In the data rows, zero lies at 7.5, halfway between 7 and 8.
Here is a table of points, one per row:
vec![7, 6, 8, 9, 10, 6, 8, 8, 5, 3, 4, 5, 6, 11, 12, 6, 9,
     4, 6, 7, 15, 4, 12, 10, 9, 8, 6, 9, 7, 10, 14, 7]
vec![7, 10, 4, 10, 4, 5, 7, 6, 7, 5, 9, 9, 8, 7, 6, 7, 5,
     6, 7, 6, 8, 7, 7, 7, 12, 8, 8, 6, 4, 5, 7, 8]
vec![7, 4, 10, 8, 7, 6, 4, 6, 6, 9, 8, 5, 6, 7, 3, 7, 10,
     7, 6, 4, 8, 8, 5, 9, 6, 5, 7, 6, 9, 4, 12, 7]
vec![6, 7, 6, 4, 3, 6, 3, 8, 6, 6, 5, 5, 10, 6, 9, 9, 5,
     6, 8, 7, 9, 4, 6, 7, 10, 5, 6, 8, 8, 4, 5, 8]
vec![6, 10, 6, 7, 5, 10, 11, 4, 6, 8, 5, 9, 7, 6, 9, 7, 7,
     4, 12, 8, 9, 8, 9, 6, 4, 5, 4, 13, 8, 8, 12, 7]
vec![10, 4, 2, 7, 8, 6, 11, 9, 8, 5, 6, 5, 9, 7, 6, 7, 10,
     4, 9, 8, 6, 8, 9, 6, 8, 8, 12, 5, 6, 10, 5, 8]
vec![5, 3, 6, 7, 13, 11, 9, 6, 5, 6, 7, 8, 12, 10, 5, 9, 10,
     6, 9, 8, 5, 14, 7, 3, 11, 8, 7, 8, 12, 3, 7, 4]
vec![9, 9, 6, 6, 7, 10, 7, 9, 7, 6, 9, 9, 10, 11, 8, 5, 5,
     6, 7, 6, 6, 7, 6, 6, 7, 6, 7, 6, 7, 10, 7, 10]
vec![10, 12, 5, 9, 10, 10, 7, 6, 11, 7, 7, 6, 6, 8, 10, 7, 4,
     11, 4, 9, 4, 6, 3, 9, 10, 10, 9, 11, 7, 2, 6, 3]
vec![6, 10, 3, 5, 10, 6, 9, 6, 5, 9, 4, 12, 4, 5, 10, 4, 9,
     8, 7, 4, 7, 6, 7, 10, 4, 6, 8, 10, 1, 6, 8, 4]
vec![8, 4, 6, 7, 11, 6, 7, 8, 8, 9, 7, 6, 7, 9, 7, 8, 5,
     7, 6, 3, 7, 8, 9, 5, 8, 9, 15, 7, 11, 7, 8, 7]
vec![12, 1, 12, 9, 5, 11, 10, 7, 12, 8, 7, 9, 10, 9, 6, 4, 7,
     11, 9, 7, 7, 7, 10, 10, 5, 8, 7, 7, 7, 5, 13, 7]
vec![5, 9, 8, 6, 6, 9, 8, 15, 7, 7, 8, 7, 5, 9, 5, 9, 6,
     10, 5, 5, 8, 10, 5, 8, 7, 5, 6, 9, 10, 8, 7, 6]
vec![7, 7, 5, 8, 7, 4, 13, 9, 8, 5, 14, 7, 4, 8, 11, 7, 4,
     10, 7, 4, 9, 9, 4, 8, 6, 6, 4, 8, 9, 8, 8, 8]
vec![7, 6, 8, 9, 5, 10, 8, 6, 12, 8, 10, 4, 8, 13, 4, 6, 8,
     7, 11, 6, 12, 10, 7, 14, 5, 5, 6, 10, 6, 6, 0, 6]
vec![4, 6, 8, 12, 7, 10, 6, 12, 9, 13, 8, 5, 9, 6, 5, 7, 4,
     5, 6, 10, 6, 7, 8, 8, 6, 6, 5, 9, 3, 8, 7, 7]
vec![9, 8, 8, 8, 6, 9, 6, 7, 7, 8, 8, 11, 6, 8, 9, 5, 4,
     7, 5, 9, 8, 14, 8, 7, 7, 5, 12, 7, 10, 11, 5, 7]
vec![11, 12, 6, 13, 12, 8, 6, 6, 6, 8, 7, 6, 7, 4, 6, 7, 5,
     5, 9, 6, 3, 5, 3, 11, 7, 13, 8, 11, 8, 6, 3, 6]
vec![11, 5, 4, 7, 12, 5, 9, 12, 8, 5, 6, 10, 7, 8, 8, 12, 10,
     6, 8, 8, 11, 2, 8, 5, 7, 5, 6, 8, 5, 5, 5, 10]
vec![10, 4, 5, 11, 4, 6, 8, 6, 8, 6, 10, 10, 8, 5, 6, 6, 7,
     6, 10, 11, 7, 9, 6, 4, 7, 10, 12, 7, 4, 12, 6, 8]
vec![5, 7, 9, 5, 4, 8, 4, 7, 2, 6, 4, 5, 8, 7, 10, 6, 4,
     10, 13, 9, 3, 9, 7, 10, 8, 5, 8, 11, 7, 8, 7, 10]
vec![11, 11, 11, 12, 8, 9, 7, 8, 6, 7, 11, 6, 4, 5, 6, 7, 13,
     7, 6, 7, 2, 8, 4, 8, 11, 5, 8, 8, 9, 5, 8, 9]
vec![8, 9, 6, 6, 6, 11, 3, 11, 7, 8, 8, 15, 10, 10, 7, 10, 7,
     11, 6, 7, 8, 7, 5, 5, 7, 8, 10, 10, 5, 8, 14, 11]
vec![9, 12, 4, 4, 2, 5, 9, 2, 5, 9, 13, 3, 8, 10, 8, 8, 9,
     11, 5, 11, 9, 7, 7, 6, 10, 7, 6, 8, 8, 10, 5, 9]
vec![7, 8, 4, 5, 6, 7, 8, 5, 7, 11, 7, 6, 11, 12, 8, 7, 12,
     4, 9, 6, 5, 8, 3, 6, 5, 9, 7, 7, 6, 10, 7, 9]
vec![10, 10, 11, 6, 12, 12, 4, 15, 8, 4, 9, 7, 12, 3, 12, 5, 8,
     7, 8, 6, 6, 9, 2, 10, 8, 8, 4, 8, 11, 13, 9, 6]
vec![8, 8, 8, 5, 6, 8, 7, 8, 8, 6, 8, 8, 9, 8, 8, 6, 7,
     6, 6, 7, 5, 8, 8, 4, 5, 7, 10, 8, 5, 10, 7, 5]
vec![5, 6, 11, 5, 5, 7, 9, 6, 4, 8, 7, 7, 7, 6, 6, 5, 7,
     7, 3, 4, 7, 7, 7, 12, 10, 7, 7, 6, 7, 4, 9, 7]
vec![9, 9, 10, 6, 10, 8, 4, 7, 7, 9, 7, 7, 12, 7, 8, 3, 7,
     4, 6, 8, 15, 5, 5, 4, 10, 8, 6, 5, 6, 7, 13, 6]
vec![10, 8, 7, 6, 5, 9, 6, 4, 8, 7, 5, 6, 8, 8, 9, 5, 9,
     6, 7, 5, 5, 8, 8, 3, 8, 6, 10, 6, 7, 7, 5, 8]
vec![6, 10, 12, 4, 6, 2, 13, 7, 14, 7, 4, 12, 10, 7, 7, 6, 6,
     7, 9, 8, 6, 5, 7, 15, 14, 6, 9, 8, 9, 5, 8, 10]
vec![8, 9, 11, 10, 9, 7, 6, 7, 7, 7, 5, 11, 5, 10, 7, 5, 7,
     8, 5, 11, 11, 11, 7, 3, 8, 4, 9, 7, 8, 10, 5, 6]
vec![3, 5, 3, 8, 13, 6, 6, 8, 8, 6, 7, 6, 5, 6, 9, 6, 9,
     6, 6, 7, 13, 13, 10, 9, 9, 12, 5, 5, 4, 9, 6, 9]
vec![6, 8, 3, 9, 6, 10, 10, 7, 5, 9, 6, 13, 7, 7, 5, 7, 11,
     5, 4, 12, 7, 5, 8, 7, 5, 7, 7, 8, 15, 7, 4, 7]
vec![5, 10, 6, 3, 7, 7, 9, 8, 6, 6, 13, 8, 7, 6, 6, 6, 7,
     8, 7, 10, 5, 5, 8, 8, 7, 9, 5, 5, 7, 11, 9, 5]
vec![7, 15, 10, 9, 7, 6, 6, 7, 7, 9, 7, 7, 4, 6, 6, 12, 9,
     10, 6, 6, 9, 7, 14, 7, 7, 13, 15, 9, 6, 9, 11, 9]
vec![7, 10, 10, 5, 11, 6, 9, 12, 8, 12, 6, 6, 7, 10, 5, 6, 8,
     11, 11, 5, 8, 6, 3, 2, 6, 8, 5, 6, 6, 7, 9, 7]
vec![15, 6, 5, 5, 4, 9, 7, 9, 7, 13, 4, 8, 7, 7, 8, 15, 11,
     7, 8, 9, 11, 9, 9, 15, 9, 8, 6, 4, 5, 10, 4, 5]
vec![7, 5, 14, 8, 12, 7, 9, 8, 4, 12, 8, 4, 3, 13, 8, 2, 7,
     7, 11, 14, 7, 5, 9, 7, 8, 10, 7, 8, 9, 7, 6, 9]
vec![7, 9, 8, 7, 5, 6, 11, 15, 6, 9, 14, 9, 9, 7, 7, 10, 6,
     6, 9, 6, 14, 11, 5, 9, 7, 8, 15, 11, 8, 8, 8, 8]
vec![13, 4, 6, 7, 5, 2, 7, 6, 8, 8, 3, 7, 6, 6, 8, 8, 7,
     12, 8, 3, 9, 6, 8, 4, 10, 10, 5, 10, 13, 13, 9, 5]
vec![7, 2, 7, 6, 14, 7, 6, 8, 6, 8, 8, 13, 6, 8, 6, 8, 7,
     8, 5, 11, 7, 8, 5, 8, 9, 10, 7, 6, 4, 5, 6, 7]
vec![6, 7, 9, 6, 6, 6, 10, 7, 15, 7, 5, 10, 13, 4, 10, 5, 9,
     15, 9, 9, 10, 6, 6, 11, 5, 7, 10, 3, 7, 4, 6, 8]
vec![7, 7, 9, 7, 7, 6, 5, 8, 8, 9, 5, 5, 10, 8, 8, 9, 6,
     6, 9, 7, 7, 3, 8, 3, 6, 5, 9, 8, 8, 2, 3, 8]
vec![9, 12, 4, 5, 6, 11, 8, 6, 9, 7, 6, 6, 8, 4, 5, 8, 9,
     8, 11, 10, 11, 9, 15, 10, 5, 8, 6, 10, 11, 4, 9, 9]
vec![8, 7, 7, 3, 9, 7, 8, 4, 7, 5, 13, 5, 5, 3, 5, 7, 8,
     10, 4, 8, 8, 7, 7, 5, 5, 5, 7, 8, 7, 6, 9, 9]
vec![7, 11, 6, 9, 4, 6, 7, 9, 5, 10, 7, 6, 7, 7, 8, 11, 2,
     10, 8, 8, 8, 14, 6, 7, 6, 11, 5, 3, 11, 3, 12, 10]
vec![10, 8, 10, 8, 5, 10, 7, 6, 7, 4, 9, 11, 6, 8, 4, 7, 8,
     7, 6, 5, 11, 5, 8, 6, 6, 5, 8, 7, 5, 9, 5, 8]
vec![10, 11, 7, 9, 9, 1, 4, 8, 10, 5, 8, 9, 14, 13, 6, 6, 8,
     8, 8, 10, 6, 9, 15, 14, 2, 8, 6, 9, 9, 3, 12, 8]
vec![4, 9, 4, 5, 7, 9, 6, 2, 15, 9, 7, 6, 5, 8, 7, 7, 8,
     6, 6, 9, 9, 9, 4, 10, 10, 7, 7, 11, 9, 8, 11, 7]
vec![4, 4, 6, 7, 6, 9, 7, 8, 7, 11, 6, 9, 8, 5, 9, 7, 5,
     4, 6, 10, 7, 5, 9, 7, 6, 6, 9, 7, 9, 7, 4, 5]
vec![8, 3, 9, 6, 8, 7, 7, 10, 9, 9, 7, 6, 7, 7, 9, 6, 8,
     6, 7, 14, 7, 8, 8, 3, 6, 11, 6, 9, 11, 7, 3, 10]
vec![9, 9, 9, 5, 13, 9, 6, 7, 9, 7, 7, 7, 7, 5, 8, 6, 7,
     4, 8, 2, 7, 8, 9, 7, 6, 13, 7, 7, 9, 8, 3, 13]
vec![12, 5, 6, 8, 6, 10, 8, 9, 3, 6, 6, 7, 11, 7, 6, 3, 11,
     13, 10, 7, 7, 9, 15, 9, 8, 8, 7, 8, 6, 5, 7, 8]
vec![2, 11, 10, 10, 8, 12, 8, 8, 8, 9, 9, 10, 13, 9, 4, 10, 6,
     8, 9, 5, 6, 4, 11, 3, 10, 8, 7, 3, 8, 12, 8, 4]
vec![9, 6, 11, 10, 15, 7, 11, 1, 6, 10, 9, 4, 15, 4, 10, 15, 7,
     8, 6, 7, 8, 9, 6, 6, 5, 5, 7, 9, 7, 12, 7, 7]
vec![9, 7, 7, 3, 10, 6, 7, 6, 9, 7, 12, 10, 4, 8, 5, 9, 1,
     6, 8, 7, 5, 7, 12, 6, 9, 5, 6, 5, 7, 8, 6, 6]
vec![8, 6, 7, 5, 10, 6, 9, 9, 7, 7, 4, 5, 4, 8, 7, 12, 5,
     8, 5, 8, 2, 6, 10, 10, 8, 3, 7, 8, 7, 12, 7, 7]
vec![5, 4, 7, 9, 8, 8, 9, 5, 6, 9, 4, 7, 7, 7, 7, 10, 9,
     8, 4, 6, 6, 7, 6, 10, 10, 6, 8, 8, 6, 12, 7, 11]
Along one direction, these points spread out more than along any other. Take the direction at right angles to it along which they spread out most. Go by this last direction. How many in every 100 of the points above lie lower along it than each point below? Answers are rounded to whole numbers. More than half of the points above lie lower than the first one.
vec![6, 8, 9, 7, 5, 5, 8, 7, 6, 8, 6, 2, 8, 10, 9, 7, 7,
     4, 6, 7, 6, 9, 7, 8, 4, 7, 11, 5, 8, 6, 11, 5] 37
vec![10, 5, 10, 9, 3, 7, 8, 4, 6, 8, 6, 11, 5, 6, 7, 6, 7,
     4, 9, 7, 7, 8, 7, 6, 5, 7, 4, 7, 5, 8, 11, 8] 53
vec![6, 7, 9, 7, 7, 7, 7, 5, 7, 9, 15, 14, 8, 8, 12, 10, 9,
     8, 8, 5, 4, 8, 10, 8, 11, 9, 5, 7, 8, 11, 7, 7] 22
vec![5, 6, 12, 7, 4, 3, 6, 6, 8, 2, 7, 7, 9, 7, 6, 10, 8,
     4, 6, 10, 3, 5, 5, 13, 5, 10, 7, 5, 7, 8, 10, 7] 41
vec![2, 4, 6, 8, 10, 7, 3, 4, 5, 7, 6, 6, 6, 7, 6, 5, 9,
     15, 13, 6, 10, 4, 5, 10, 7, 8, 9, 8, 9, 8, 5, 7] 71
vec![5, 8, 14, 6, 4, 8, 12, 11, 8, 6, 6, 5, 8, 8, 9, 8, 8,
     10, 4, 5, 8, 11, 11, 4, 8, 15, 3, 12, 5, 4, 3, 6] 42
vec![6, 7, 8, 9, 4, 8, 6, 9, 7, 8, 6, 12, 3, 8, 8, 11, 8,
     6, 9, 6, 10, 6, 7, 5, 6, 8, 7, 9, 11, 5, 9, 8] 32
vec![6, 10, 14, 8, 12, 5, 7, 6, 5, 5, 5, 12, 4, 8, 6, 11, 8,
     9, 12, 14, 10, 14, 4, 5, 9, 6, 5, 7, 4, 8, 7, 6] 36
vec![6, 7, 9, 13, 6, 5, 4, 10, 9, 8, 15, 8, 5, 5, 14, 9, 11,
     8, 11, 5, 7, 6, 11, 7, 11, 6, 9, 7, 9, 8, 7, 6] 25
vec![8, 6, 8, 7, 9, 15, 11, 5, 8, 4, 7, 5, 4, 11, 9, 13, 8,
     10, 12, 11, 8, 4, 6, 10, 7, 9, 10, 3, 5, 5, 11, 8] 64
vec![9, 12, 7, 11, 9, 9, 8, 6, 7, 6, 4, 6, 5, 8, 11, 6, 5,
     6, 5, 6, 5, 8, 9, 8, 7, 7, 6, 3, 11, 9, 4, 11] 53
vec![7, 10, 5, 12, 8, 8, 7, 13, 11, 10, 10, 3, 7, 8, 8, 7, 11,
     7, 9, 8, 3, 8, 8, 6, 12, 3, 7, 7, 6, 7, 12, 7] 20
vec![8, 9, 5, 12, 12, 7, 9, 6, 6, 8, 11, 7, 11, 5, 7, 5, 4,
     6, 7, 8, 9, 5, 6, 8, 11, 8, 6, 10, 5, 9, 11, 9] 22
vec![7, 6, 5, 14, 4, 8, 6, 8, 9, 5, 6, 6, 8, 8, 7, 8, 8,
     10, 6, 8, 4, 8, 6, 5, 7, 11, 6, 7, 7, 9, 7, 8] 47
